In the data rows, zero lies at 4.5, halfway between 4 and 5.
Each pair is two rows. How far apart are they, by a hidden measure? 0 means very close, and 20 very far. Two or three weighted sums of its numbers give each row a place; it is the straight-line distance between the places.
[4 3 3 5 6 6 4 2 3 4 3 5 2 4 5 2]
[5 4 4 4 6 5 4 4 5 7 6 3 5 2 4 5] 3
[6 3 6 2 5 4 5 5 4 5 7 5 7 5 6 5]
[5 4 5 4 4 3 6 5 6 4 5 4 5 5 5 5] 8
[3 3 2 6 4 5 6 2 2 3 4 5 4 6 5 2]
[5 3 5 3 6 4 5 4 5 6 6 4 6 4 5 4] 9
[2 3 4 6 3 4 7 3 2 3 4 3 5 7 4 3]
[5 4 7 2 4 3 5 7 5 6 6 6 5 5 9 5] 8
[2 4 3 6 0 3 8 2 3 5 6 0 6 7 4 3]
[6 3 4 5 3 4 6 5 5 4 5 2 5 6 4 4] 7
[5 3 5 3 4 3 6 5 3 2 5 5 5 6 4 3]
[4 6 7 5 0 2 6 6 7 5 5 3 5 4 8 7] 6
[2 7 3 5 7 7 1 4 5 7 3 5 2 2 3 5]
[2 9 2 8 6 9 1 2 5 5 1 4 1 1 2 6] 9
[3 3 5 2 6 5 4 4 3 5 5 7 6 5 7 3]
[3 3 2 6 3 4 7 3 2 2 4 3 4 7 2 2] 12
[3 3 3 5 4 4 6 2 2 1 4 5 4 7 3 2]
[5 9 3 7 6 7 1 4 6 4 1 5 1 2 2 6] 7
[2 4 2 6 6 6 4 2 1 3 3 6 4 6 4 1]
[4 7 5 6 6 6 2 5 6 4 2 5 2 3 4 6] 9
[4 4 4 3 5 5 5 4 4 7 6 2 5 5 5 4]
[2 9 4 8 4 7 3 3 7 4 1 3 2 2 5 7] 6
[5 5 6 4 2 3 6 6 6 5 5 2 5 5 5 7]
[4 5 6 4 5 4 4 5 6 6 4 6 4 3 6 5] 10
[8 3 5 4 6 4 4 6 6 4 6 4 5 4 2 6]
[4 4 5 5 3 4 7 5 5 8 6 0 6 6 4 5] 12
[6 4 6 4 4 4 5 5 6 8 5 0 5 4 5 6]
[5 3 5 3 6 6 4 4 3 5 6 6 6 4 5 3] 11
[7 5 7 5 1 1 7 7 6 4 5 1 4 6 5 7]
[8 4 6 4 2 2 6 8 6 2 5 4 4 6 5 6] 7
[3 7 3 6 6 7 2 4 6 7 3 4 3 2 3 6]
[3 3 4 4 5 4 5 3 3 3 5 5 4 6 7 2] 6
[5 4 8 1 5 4 4 7 5 6 5 9 6 5 7 5]
[3 3 4 5 4 4 5 4 4 2 4 6 4 7 6 2] 12
[5 5 6 4 3 3 5 5 6 6 5 4 5 4 6 6]
[4 7 5 6 5 6 3 5 6 4 2 5 2 3 4 5] 11
[4 7 5 7 4 6 4 5 6 4 2 4 2 3 6 6]
[3 3 3 6 4 4 6 3 3 3 4 4 4 6 4 2] 7
[1 3 3 7 3 5 7 3 2 6 4 1 4 6 5 3]
[3 3 2 6 4 5 5 3 3 1 3 5 3 6 3 1] 10
[4 7 3 6 5 7 2 3 7 7 1 6 0 1 3 5]
[5 7 3 6 5 6 3 4 7 4 1 5 2 2 3 5] 7
[5 3 5 3 6 5 5 4 2 6 7 4 7 5 4 4]
[2 3 1 8 5 6 5 1 1 4 4 4 4 5 2 2] 6
[6 5 8 3 1 2 6 7 5 4 6 5 6 5 7 7]
[4 3 4 5 4 4 6 3 3 3 4 4 4 6 6 2] 11
[6 4 6 3 4 3 6 7 4 4 7 3 7 5 3 6]
[6 5 5 4 6 4 4 5 5 5 5 4 5 4 5 5] 6
[5 3 2 5 6 5 5 3 3 3 4 4 3 5 4 3]
[6 4 7 2 4 3 5 7 5 4 6 5 6 5 6 6] 9
[6 5 8 3 3 3 5 8 6 4 4 7 4 6 8 6]
[4 8 2 6 7 8 1 3 6 5 2 6 2 1 2 5] 5
[4 5 4 4 5 5 3 4 6 8 4 4 3 2 7 4]
[5 4 6 3 3 3 5 6 7 6 5 6 5 4 6 5] 7
[4 5 6 5 4 4 4 5 7 7 3 5 4 3 8 6]
[3 7 6 5 3 4 4 5 7 6 4 4 4 3 7 6] 9
[6 4 7 1 5 3 5 7 5 5 6 6 6 4 6 6]
[7 4 6 5 3 2 6 7 7 2 4 4 4 6 3 6] 16
[1 4 2 8 5 6 5 1 2 4 3 5 3 6 4 2]
[1 5 3 7 0 3 7 2 4 3 3 3 4 7 5 2] 10
[0 4 3 7 4 5 6 2 1 3 4 4 4 7 3 2]
[4 4 3 4 5 5 5 4 5 7 5 3 5 4 5 4] 15
[5 6 7 5 1 2 6 6 7 5 4 3 5 4 6 7]
[2 3 2 6 6 6 5 2 2 4 3 6 4 6 3 1] 8
[0 4 2 8 4 6 6 0 1 3 4 4 4 7 3 3]
[1 4 2 8 5 6 6 1 1 5 4 4 4 6 4 2] 6
[7 4 6 3 3 2 6 6 5 3 5 4 5 6 5 6]
[4 5 5 4 6 5 3 4 6 6 4 5 3 3 7 5] 7
[5 8 4 3 7 8 0 4 4 6 4 7 5 2 4 6]
[4 2 3 5 4 5 6 3 2 3 5 5 5 6 4 3] 9
[5 5 8 4 2 2 6 7 7 4 4 7 5 5 7 7]
[5 4 7 3 4 4 5 6 5 4 4 6 4 5 8 5] 1
[5 3 4 4 5 4 5 4 4 3 5 5 5 6 4 3]
[6 4 7 4 2 2 7 7 6 4 5 3 4 6 6 6] 9
[7 4 6 3 4 3 6 7 5 4 5 4 5 5 5 6]
[7 4 5 2 6 4 3 6 5 5 6 5 6 4 2 6] 8
[4 4 6 2 4 3 5 6 5 6 6 4 6 5 7 5]
[1 4 2 6 6 6 4 2 2 4 3 6 4 5 4 1] 8
[2 9 2 7 7 8 1 3 5 9 3 3 3 1 1 7]
[6 8 2 8 6 7 2 4 6 2 1 4 2 2 0 6] 8
[4 9 3 6 7 8 0 4 6 5 1 5 1 1 1 6]
[3 9 2 7 7 8 0 3 6 4 1 5 1 1 2 6] 4
[5 5 7 5 1 2 6 7 6 3 5 5 5 5 5 6]
[5 3 4 6 6 6 5 2 0 1 6 6 8 6 2 3] 19
[4 3 4 6 5 6 6 3 2 2 6 6 7 6 2 3]
[3 4 5 3 4 4 5 5 5 9 6 2 5 4 7 4] 17
[5 4 6 4 1 3 6 6 6 6 6 0 6 5 4 7]
[6 4 7 2 6 4 4 6 4 6 6 7 6 3 6 5] 7
[4 3 3 5 5 4 6 3 2 1 5 6 6 7 2 2]
[7 4 7 4 4 2 5 7 6 4 4 4 3 5 7 6] 13
[3 8 3 6 6 7 2 3 6 4 1 5 2 1 4 6]
[5 4 6 3 3 3 5 6 5 5 5 4 5 5 6 5] 7
[3 3 2 6 4 5 6 2 3 3 4 4 4 6 4 2]
[5 4 1 6 6 6 4 3 2 4 4 4 4 4 3 3] 4
[5 5 6 3 5 5 3 5 6 7 4 7 4 3 6 4]
[2 8 0 8 6 8 2 2 4 3 2 5 3 2 0 4] 5
[3 3 4 4 5 4 5 3 2 3 5 5 5 6 4 2]
[4 7 3 5 6 7 1 4 5 5 3 6 3 2 3 4] 6
[6 3 6 2 5 3 5 6 5 5 8 6 7 5 4 6]
[2 3 2 6 5 5 5 2 2 3 4 5 4 6 4 1] 5
[5 5 6 5 2 2 6 5 6 4 5 4 5 5 5 5]
[2 4 1 8 5 6 5 2 1 3 4 5 4 5 2 1] 3
[7 5 6 4 2 2 6 6 6 4 5 4 4 5 6 7]
[3 8 2 6 7 7 1 3 4 6 4 5 4 1 3 5] 7
[5 6 4 7 4 5 4 5 7 2 2 3 3 3 4 5]
[3 6 4 5 6 6 2 3 6 7 2 6 2 2 5 4] 6
[7 4 6 4 1 2 7 7 6 2 5 3 5 6 5 7]
[4 6 7 5 0 2 6 7 7 5 5 2 5 4 6 8] 7
[4 7 5 6 4 5 4 5 6 3 2 6 2 3 5 6]
[6 5 7 5 1 2 6 7 7 3 5 4 5 5 6 7] 4
[7 3 6 2 6 4 4 6 4 6 7 5 7 4 4 5]
[5 4 6 4 3 3 5 6 6 7 5 2 5 5 7 5] 4
[4 9 3 6 6 8 1 4 6 5 1 5 1 2 2 6]
[4 7 4 6 6 6 2 4 6 5 2 5 2 3 4 6] 8
[4 4 3 5 3 3 5 4 4 3 3 5 4 6 4 2]
[4 4 7 2 5 4 4 5 6 8 4 8 5 4 8 4] 10
[6 3 5 2 6 5 4 5 4 7 7 5 7 3 4 6]
[5 6 6 5 3 3 5 4 6 5 4 4 4 4 7 6] 12
[6 7 3 4 7 7 0 4 5 5 5 6 5 2 2 6]
[5 3 1 6 6 6 4 2 2 3 4 5 3 4 3 2] 7
[4 6 5 3 6 6 2 4 6 6 3 7 4 3 6 5]
[5 3 5 4 3 3 7 4 3 4 6 1 6 6 5 4] 9
[3 3 3 6 6 6 5 3 2 2 4 6 4 6 4 2]
[7 7 4 4 7 6 1 5 5 4 4 5 4 4 1 6] 5
[5 4 7 1 6 4 4 5 5 8 7 6 6 3 7 5]
[4 7 4 6 6 6 3 4 6 4 3 4 3 2 4 7] 3
[4 4 5 2 6 5 3 5 4 7 6 6 6 4 5 4]
[3 3 3 6 6 6 6 2 0 4 5 3 5 5 3 4] 8
[5 4 4 5 3 4 5 4 5 4 4 4 4 5 6 4]
[4 9 3 7 7 8 0 4 7 5 0 5 0 1 2 7] 7
[5 4 6 3 5 4 5 5 4 6 7 5 6 5 6 5]
[5 7 4 6 6 7 2 4 6 5 2 6 2 3 4 5] 4
[1 3 3 6 4 5 6 2 2 4 4 4 4 7 5 2]
[8 3 5 3 6 4 5 5 5 5 6 3 6 4 3 6] 4
[6 3 5 2 5 4 5 5 5 7 7 3 6 4 5 5]
[5 4 5 3 6 5 4 4 5 4 4 7 5 5 6 4] 9
[4 3 4 4 4 4 5 4 4 4 5 4 5 5 5 3]
[4 5 8 3 3 3 5 6 6 6 5 6 6 5 8 6] 6
[5 4 6 2 6 4 4 5 5 6 5 6 5 4 6 4]
[7 4 7 4 2 2 6 6 6 5 5 1 5 5 5 6] 6
[1 4 2 7 3 5 6 2 3 2 3 5 3 6 5 1]
[5 4 6 3 6 5 4 5 2 3 6 9 8 6 4 4] 13
[6 4 4 3 7 6 3 4 2 3 6 8 7 6 3 4]
[5 3 3 5 7 6 4 3 1 3 5 6 6 4 2 3] 9
[5 4 4 4 6 5 3 5 5 4 4 6 5 5 4 3]
[5 4 5 4 3 3 5 5 6 5 5 3 4 5 5 5] 11
[6 6 3 5 6 6 3 4 5 5 4 4 4 2 4 5]
[5 2 4 4 6 6 5 3 1 3 5 6 6 6 4 3] 12
[2 4 4 5 2 3 6 3 5 6 4 3 4 5 6 3]
[4 9 2 7 7 9 0 4 6 5 1 5 0 1 2 6] 2
[5 4 5 3 3 3 5 6 5 6 5 1 5 5 4 5]
[7 3 4 4 6 5 4 5 4 6 8 3 7 3 1 5] 8
[0 4 2 9 5 6 5 0 3 5 3 5 3 5 4 1]
[6 4 6 2 4 2 6 6 5 4 6 3 6 5 5 6] 17
[8 3 6 3 7 5 4 6 4 5 8 6 9 4 0 6]
[9 3 6 3 5 3 5 9 5 4 7 5 7 4 3 6] 13
[6 3 3 4 6 4 5 5 5 4 6 4 6 4 2 4]
[5 4 5 5 5 5 6 4 3 7 7 0 7 4 2 6] 3
[5 6 7 4 0 2 7 6 6 4 5 3 6 5 6 8]
[1 4 2 7 5 7 4 1 2 3 2 7 3 5 4 1] 16
[6 4 6 3 4 3 5 6 6 4 6 5 5 5 5 6]
[6 5 3 5 6 4 3 4 6 5 4 4 4 2 3 4] 9
[6 4 6 2 6 5 2 6 5 5 5 7 5 4 5 4]
[6 5 6 5 2 2 5 6 6 4 4 4 3 6 6 6] 11
[2 3 2 7 4 5 6 2 2 2 3 5 3 6 5 2]
[7 3 3 4 6 4 4 4 4 5 5 2 5 4 4 5] 6
[2 9 4 6 6 8 1 4 6 4 1 5 1 1 4 6]
[4 3 3 6 3 4 6 4 4 2 3 5 3 7 5 2] 5
[5 3 5 4 6 6 5 3 2 3 6 7 7 6 3 3]
[6 3 5 3 6 5 3 5 5 5 6 6 6 4 3 4] 10
[6 5 7 3 3 2 6 7 6 5 6 5 5 5 6 6]
[7 4 3 5 6 5 3 3 4 3 4 4 3 4 4 3] 12
[4 5 2 7 6 7 3 1 1 3 5 7 6 4 0 3]
[4 3 4 4 4 4 5 4 4 2 5 5 5 6 4 3] 5
[3 4 3 5 3 4 6 3 3 3 4 3 4 6 5 3]
[6 6 4 5 7 6 2 5 5 5 4 4 4 3 3 6] 9
[2 8 3 6 6 8 2 3 6 6 1 5 1 1 4 5]
[4 3 2 7 5 5 6 2 0 2 5 3 6 6 2 4] 9
[4 4 3 4 6 6 3 2 2 4 4 7 4 5 6 2]
[8 3 6 3 4 3 6 7 5 2 6 6 6 7 4 5] 5
[6 3 5 4 5 5 5 5 5 8 7 0 7 3 2 6]
[6 3 5 4 5 3 5 5 4 2 5 6 5 6 4 4] 6
[5 5 7 6 0 2 7 7 7 5 4 2 4 5 6 7]
[7 4 6 4 3 2 6 6 5 4 6 1 5 5 4 6] 8
[7 4 5 2 6 5 4 6 4 6 7 6 7 4 3 6]
[3 3 3 6 6 7 5 2 0 3 6 6 7 5 2 3] 9
[3 3 3 5 4 4 6 2 3 3 4 5 4 6 6 2]
[6 4 6 4 2 2 7 7 6 5 5 1 5 6 5 7] 4
[1 4 3 7 3 5 6 2 3 5 3 3 3 6 5 2]
[4 4 6 4 3 3 5 5 6 6 5 5 5 5 5 5] 3
[5 5 6 4 3 2 6 6 6 5 5 3 5 5 6 5]
[8 3 6 3 5 3 4 6 6 5 5 5 5 4 5 5] 9
[3 9 1 6 7 9 0 2 4 5 2 7 2 0 1 5]
[5 5 7 3 2 3 7 7 5 3 6 4 6 5 6 7] 5
[6 4 5 2 6 4 3 5 5 7 5 7 5 3 6 3]
[3 3 2 7 5 6 6 2 1 3 4 2 5 6 2 3] 11
[0 4 2 8 2 5 6 1 3 5 3 3 3 6 5 2]
[5 4 6 3 3 3 5 5 6 6 6 4 5 5 6 6] 3
[4 4 5 3 5 4 4 5 5 7 6 4 5 4 6 5]
[6 3 5 4 3 3 6 6 5 3 5 3 5 6 6 5] 5
[6 5 6 4 2 2 7 7 5 3 5 2 5 6 5 6]
[4 8 3 7 6 7 1 4 6 4 1 4 1 2 3 6] 10
[4 3 4 5 5 5 5 3 4 3 4 6 4 6 5 2]
[5 4 6 4 3 4 5 5 6 8 5 0 5 5 6 6] 8
[4 6 5 6 3 5 5 4 6 4 3 2 3 3 5 7]
[5 3 4 4 6 5 4 3 4 7 5 2 4 4 5 4] 11
[6 4 5 4 3 2 6 6 5 4 5 2 5 5 5 6]
[3 6 7 4 1 2 7 7 6 5 5 3 6 5 7 7] 11
[6 4 5 3 4 3 6 5 6 4 6 4 6 5 4 5]
[4 5 8 3 1 2 6 8 6 3 6 5 6 6 7 7] 8
[4 3 4 5 5 5 5 4 2 2 5 5 5 6 3 2]
[3 3 3 6 6 6 4 2 0 4 5 7 6 6 4 2] 12
[5 5 6 3 5 5 4 5 5 6 5 5 5 4 8 5]
[3 9 2 7 5 8 2 3 7 5 1 4 1 0 2 6] 6
[6 4 7 2 5 4 5 7 4 4 6 7 7 5 6 6]
[3 7 2 7 7 8 2 2 2 4 3 4 4 3 0 5] 11
[3 4 3 6 3 4 6 3 3 4 4 2 4 7 4 2]
[4 7 4 6 6 6 3 6 6 4 2 4 3 2 4 5] 7
[6 3 5 2 5 3 5 5 5 5 7 5 7 4 4 5]
[6 4 7 2 4 3 5 7 5 5 5 6 5 5 7 5] 7
[8 4 5 5 3 2 6 7 6 1 4 4 3 6 3 5]
[7 4 5 4 6 4 3 4 5 6 6 4 5 3 4 5] 9
[0 4 2 8 5 6 6 2 1 4 3 3 4 6 4 2]
[6 4 5 4 4 3 5 5 6 5 5 4 5 4 4 4] 9
[6 5 7 4 1 2 6 7 7 3 5 4 5 5 5 6]
[6 4 7 2 4 3 5 7 4 3 7 6 7 5 6 6] 8
[4 3 5 3 5 3 6 4 4 4 5 4 5 6 7 4]
[4 8 4 6 5 7 1 4 7 5 0 6 0 1 4 6] 8
[2 7 2 8 6 8 3 3 5 3 3 4 4 3 1 5]
[6 3 6 3 3 3 6 7 5 4 6 4 6 6 5 5] 6
[5 8 3 6 7 7 1 3 6 5 2 5 1 2 3 6]
[6 3 3 5 6 5 5 3 2 1 5 5 5 5 2 3] 7
[5 3 6 2 6 4 4 5 5 6 6 5 6 4 6 4]
[5 4 7 4 3 3 5 6 6 6 5 4 4 4 7 6] 6
[6 3 5 4 2 2 7 6 4 1 5 3 5 7 4 5]
[6 4 5 4 5 3 5 5 5 8 5 1 5 4 5 5] 9
[6 4 7 3 3 3 5 7 6 4 5 7 5 5 6 6]
[5 4 5 3 6 6 3 4 4 7 6 5 6 2 5 5] 5
[5 4 5 3 4 3 5 4 5 4 5 4 5 4 6 5]
[5 5 6 4 2 2 6 6 7 4 5 4 5 5 6 6] 5
[3 4 3 6 6 6 4 2 4 5 3 5 1 4 5 2]
[5 4 6 3 3 3 6 5 5 5 6 3 6 6 6 5] 15
[3 4 3 5 6 6 4 2 2 4 4 7 5 5 5 2]
[5 5 6 5 2 2 6 7 8 6 4 5 4 4 5 5] 17
[7 5 5 4 6 4 3 6 5 5 4 5 4 5 5 5]
[2 8 2 7 7 9 0 2 2 5 2 8 4 4 2 4] 16
[5 5 7 6 0 2 6 5 8 5 3 6 4 5 6 7]
[7 4 7 2 5 3 5 8 5 4 7 5 6 5 6 6] 11
[5 5 7 3 1 2 7 7 6 3 5 4 5 6 7 7]
[4 3 4 4 6 6 4 4 4 5 5 6 5 4 4 3] 15
[6 3 4 3 7 5 3 4 4 7 7 5 6 3 3 5]
[3 3 6 2 6 5 5 4 3 4 5 8 6 6 7 3] 14
[5 4 4 4 6 5 4 5 5 6 5 3 5 3 4 5]
[4 9 4 5 6 7 1 5 7 7 2 6 0 1 4 7] 10
[4 5 6 4 3 3 5 6 6 5 5 3 5 5 7 6]
[6 4 6 2 6 4 4 6 4 5 6 7 7 5 5 5] 7
[5 4 2 6 6 6 4 2 3 3 4 5 2 4 3 2]
[2 8 3 7 4 7 2 2 7 7 0 6 0 0 4 5] 10
[6 4 6 2 5 4 4 6 5 6 7 5 6 4 5 5]
[7 4 5 3 6 3 4 7 5 5 7 5 6 3 3 5] 10
[6 4 5 2 6 5 3 6 5 6 7 5 7 3 2 5]
[5 4 8 1 5 4 4 7 5 6 6 9 6 5 8 5] 7
[5 5 6 4 3 3 5 7 6 5 4 4 4 5 6 6]
[5 3 6 3 4 4 5 5 5 5 5 3 5 6 7 4] 9
[4 3 4 6 2 3 7 3 2 1 5 3 5 8 2 3]
[6 4 6 4 4 3 5 5 6 5 5 4 5 4 6 5] 3
[6 3 5 4 4 3 6 6 3 2 6 4 6 6 3 4]
[3 8 4 6 6 7 3 4 6 4 2 5 2 2 4 6] 9
[4 6 3 6 4 6 4 4 6 4 3 2 3 2 3 6]
[5 9 2 7 7 8 0 2 5 5 1 5 1 0 2 6] 6
[5 4 8 2 4 3 5 6 5 4 6 7 7 5 8 6]
[6 4 6 3 3 3 6 6 5 3 6 6 6 5 5 6] 6
[4 3 3 5 5 4 5 4 4 1 3 7 3 6 4 1]
[7 3 5 2 6 5 3 6 5 5 7 6 7 4 2 5] 11
[5 4 5 3 6 4 3 5 5 7 5 5 4 3 6 5]
[7 7 3 7 6 6 3 4 6 3 2 3 3 3 2 6] 6
[2 4 2 7 6 7 4 1 2 3 3 7 4 6 2 1]
[4 3 4 6 4 4 6 3 2 0 5 4 5 7 2 3] 8
[5 5 7 4 2 2 6 6 7 4 4 6 5 5 6 6]
[4 9 2 6 7 8 0 3 6 5 1 5 1 0 1 5] 9
[6 4 7 2 5 3 5 7 6 5 6 6 6 4 7 6]
[4 7 4 6 4 6 4 4 7 5 2 3 3 2 4 6] 3
[2 3 2 7 5 6 5 2 3 2 3 5 3 6 2 1]
[3 3 2 7 3 4 6 3 2 2 3 4 4 7 4 1] 8
[6 4 6 2 6 4 4 5 5 6 6 6 5 4 7 5]
[6 4 6 3 4 3 5 6 5 4 5 4 4 5 6 5] 7
[5 4 6 4 3 3 5 5 6 4 5 5 5 5 5 6]
[5 3 4 4 4 3 6 5 5 3 4 4 4 6 5 4] 4
[3 7 2 6 7 7 2 4 4 5 3 5 4 3 2 5]
[3 8 2 7 5 8 2 3 6 6 0 6 0 0 3 5] 6
[5 7 4 7 5 7 2 4 7 5 1 5 0 1 4 6]
[4 3 3 5 5 5 5 3 2 2 5 6 5 7 3 2] 8
[5 6 5 4 6 6 2 5 5 5 4 5 5 3 4 5]
[4 8 4 7 5 7 2 4 7 4 0 6 0 2 4 6] 6
[7 4 5 4 6 6 4 5 3 2 5 8 7 7 3 3]
[1 4 2 7 6 7 4 1 1 4 3 6 5 5 4 1] 6
[3 6 2 6 6 7 3 3 5 8 4 3 3 2 4 5]
[5 4 5 6 0 3 7 5 6 2 4 2 4 7 5 5] 7
[6 4 7 3 2 2 6 7 5 3 5 5 5 5 6 6]
[7 3 6 3 4 3 6 7 4 3 8 5 7 6 4 5] 6
[5 5 5 4 4 4 5 5 6 5 5 2 6 5 5 5]
[3 6 3 7 5 6 4 3 4 3 3 3 4 4 4 4] 3
[2 3 3 6 3 3 6 2 4 4 3 4 3 7 6 2]
[6 3 6 1 5 4 4 6 5 6 7 4 6 4 6 5] 8
[7 3 4 4 7 5 3 4 5 6 7 4 6 3 2 5]
[3 3 4 4 4 3 5 3 4 3 4 5 4 6 6 3] 8
[3 3 3 6 6 6 4 2 2 3 3 7 4 6 5 1]
[6 4 5 2 6 4 4 5 5 7 6 5 5 3 6 5] 14
[5 4 7 2 4 3 5 7 5 5 6 7 6 5 8 5]
[5 4 3 4 7 6 2 3 4 7 5 5 4 3 2 4] 16
[2 7 5 6 4 5 3 5 7 6 2 3 3 2 6 6]
[6 4 5 3 6 4 4 6 5 5 5 5 5 4 6 5] 5
[6 5 5 4 6 5 3 5 5 5 4 5 3 4 5 5]
[7 3 6 3 4 3 6 6 5 7 6 0 6 5 4 6] 5
[2 3 3 6 4 4 6 2 2 2 4 5 4 7 4 2]
[3 3 4 4 5 4 5 4 4 4 4 5 4 6 7 3] 5
[4 4 6 4 2 3 6 5 6 8 5 0 5 5 6 6]
[3 3 2 6 4 5 6 3 2 4 4 2 4 6 4 3] 4
[5 4 7 1 6 4 3 7 5 6 6 7 6 4 6 5]
[1 4 3 7 2 4 7 2 2 4 4 2 4 7 4 3] 7
[6 4 6 3 5 3 5 6 6 6 5 4 4 4 7 6]
[5 4 3 4 7 6 4 4 3 6 6 4 6 3 1 5] 7
[7 4 6 2 6 4 4 7 5 5 6 5 5 5 5 5]
[4 8 0 7 6 7 2 3 4 5 2 4 1 0 2 4] 12
[4 9 3 7 7 8 0 4 6 5 0 5 0 2 0 7]
[4 9 2 7 7 8 0 3 5 4 1 5 1 0 3 6] 8
[0 4 3 7 5 6 5 2 3 5 3 4 2 5 6 2]
[3 4 2 7 6 7 3 1 2 4 3 7 3 5 4 2] 9
[6 3 2 6 6 5 4 4 3 1 4 5 4 5 1 3]
[5 4 7 2 5 4 4 7 6 6 4 7 5 5 6 4] 9
[3 8 5 7 3 5 4 4 6 4 2 4 3 2 5 7]
[4 3 4 3 6 5 5 4 4 9 7 2 5 3 5 5] 11
[4 9 2 7 7 8 1 2 5 6 2 5 1 0 3 6]
[1 4 1 6 6 6 4 1 1 5 3 5 3 5 3 1] 6
[3 3 3 8 5 7 6 1 0 2 5 4 6 6 2 3]
[6 4 6 3 6 4 4 6 5 5 5 5 5 4 6 5] 12
[3 4 2 5 6 5 4 3 3 5 4 5 4 4 4 2]
[6 4 7 4 3 3 6 7 6 4 5 5 4 5 7 6] 2
[5 5 7 4 1 2 6 6 6 4 5 3 5 5 6 7]
[5 5 6 6 0 2 7 6 7 5 4 1 4 6 5 7] 3
[2 3 2 6 4 5 6 2 1 3 4 5 4 6 3 2]
[3 3 1 6 5 5 5 2 1 2 4 5 4 6 3 2] 2
[6 5 7 4 1 2 7 7 6 2 5 5 5 6 5 7]
[1 3 2 7 5 6 5 1 1 3 4 6 4 6 3 1] 13
[4 3 2 6 5 5 5 3 3 2 4 5 4 5 1 2]
[1 7 0 8 6 8 3 2 4 4 3 5 4 3 0 4] 13
[5 6 6 5 2 2 6 6 6 4 4 4 4 5 5 7]
[1 7 1 8 6 8 3 1 2 5 3 4 4 3 2 4] 10
[4 3 3 5 6 6 4 4 3 2 4 7 4 6 4 2]
[4 8 3 7 5 7 3 4 7 3 1 5 1 2 2 6] 8
[4 4 4 4 2 2 7 6 5 2 6 3 6 7 4 4]
[5 3 5 3 5 4 6 4 4 3 6 7 6 6 4 3] 8
